(in the rows, 128 means zero)
Where one turn sends some rows of the set: a few examples, then the rows asked:
tumo: [137 165  96 134 157 111 152 119 131 159 122 127 117 111 118 105]
fuz: [ 82 131 127  99 127  97 132 114 141 124 122 112 118 136 103 147]
kol: [ 90 134 126  90 133  91 156 123 146 124 103  97 119 134 139 131]
dedat: [130 111 135  90 140  92 136 120 151 135  97 121 104 122 131 137]
muder: [122 131  85 127 150  91 127 137 124 117  95 130 129 129 142 150]
pumut: [116 141 114 133 143 104 130 118 142 124  98 140 126 125 174 129]
liror: [118 167 104 112 134 106 136 101 121 155 131 145 149 139 115 126]
bavu: [125 148 116 136 126 130 159 110 136 165  94 104  99 123 126 127]
zimag: [108 161 101 131 159 124 162 128 141 147 125 117 125 131 153 115]
Tabo: [127 127  93 127 146  84 131 110 141 136  86 116 122 172 126 133]
vepiz: [112 123 120 110 115 101 132 117 136 114 101 127  86 151 133 125]
gos: [142 143 119 115 146 120 127 118 146 142 112 141  80 116 117 120]
dufot: [120 165 117 121 146 105 156 109 154 122 125 111 142 141 102 162]
Mubad: [115 126 126 141 162  91 120 100 149 151  98 112 121 151 147 123]
Zofe: [117 134 123 122 152  79 142 119 120 136  72 109 128 143 149 125]
Kiluf: [107 144 131 106 144 138 143 129 120 124 110 116  96 129 126 148]
keku: [129 166  89 117 137 116 136 117 144 167 101 133 137 147 145 122]
kugu: [127 147 125  85 132 113 113 123 129 130 111 145 125 138 105 142]
Rom: [129 128 137 108 124  81 131 115 151 132 117 130 116 115  99 110]
Ziki: [ 97 160 113 113 117 120 130 120 118 157  98 106 135 144 113 146]
rupev: [110 159 100 115 152 128 175 113 120 149 123 110 130 134 125 145]
Ziz: [123 176 128 128 136  83 141  88 152 137 122 142 125 117 118 135]
tokun: [138 138 110 132 140 121 152 125 110 159 111 120 150 145 133 136]
bev: [122 116 127 132 143  95 140 122 159 133 124 102 103 127 122 102]
fep: [141 147 111 120 126 101 120 111 139 178 101 126 128 122  99 127]
met: [116 148  88 138 154 105 135 115 114 175 111 126 114 124 139 139]
kateg: [124 172 114 148 146  91 161 121 129 117 113 112 110 112 108 134]
ziso: [110 166 130 119 152  87 133  95 160 134 129 122 131 132 103 153]
Tik: [106 123 125 112 145 100 102 139 148 125 112 110 106 137 118 128]
nite: [133 166 139 134 141  77 159 101 135 126 110 128 111 109 114 126]
latet: [104 151  92 102 151  91 148 121 110 152 122 134 146 131 131 148]
nuta: [140 114 102 133 151 107 130 113 153 129 115 137 135 142 145 149]
tino: [111 122 105 104 121  65 124 109 137 131 118 128 113 142 106 124]
luku: [147 137  95 132 143  99 151 112 131 151 135 148 133 139 122 113]
Puge: [117 171 111 130 141 100 164 118 144 107 111 105 114 143 102 142]
Gofup: [109 137 118 111 130 108 161 123 158 121 106 104  85 122 115 116]

Ziz turns into nite
pumut turns into Zofe
rupev turns into fuz
Now find these:
gos turns into bavu
kol turns into latet
vepiz turns into tokun

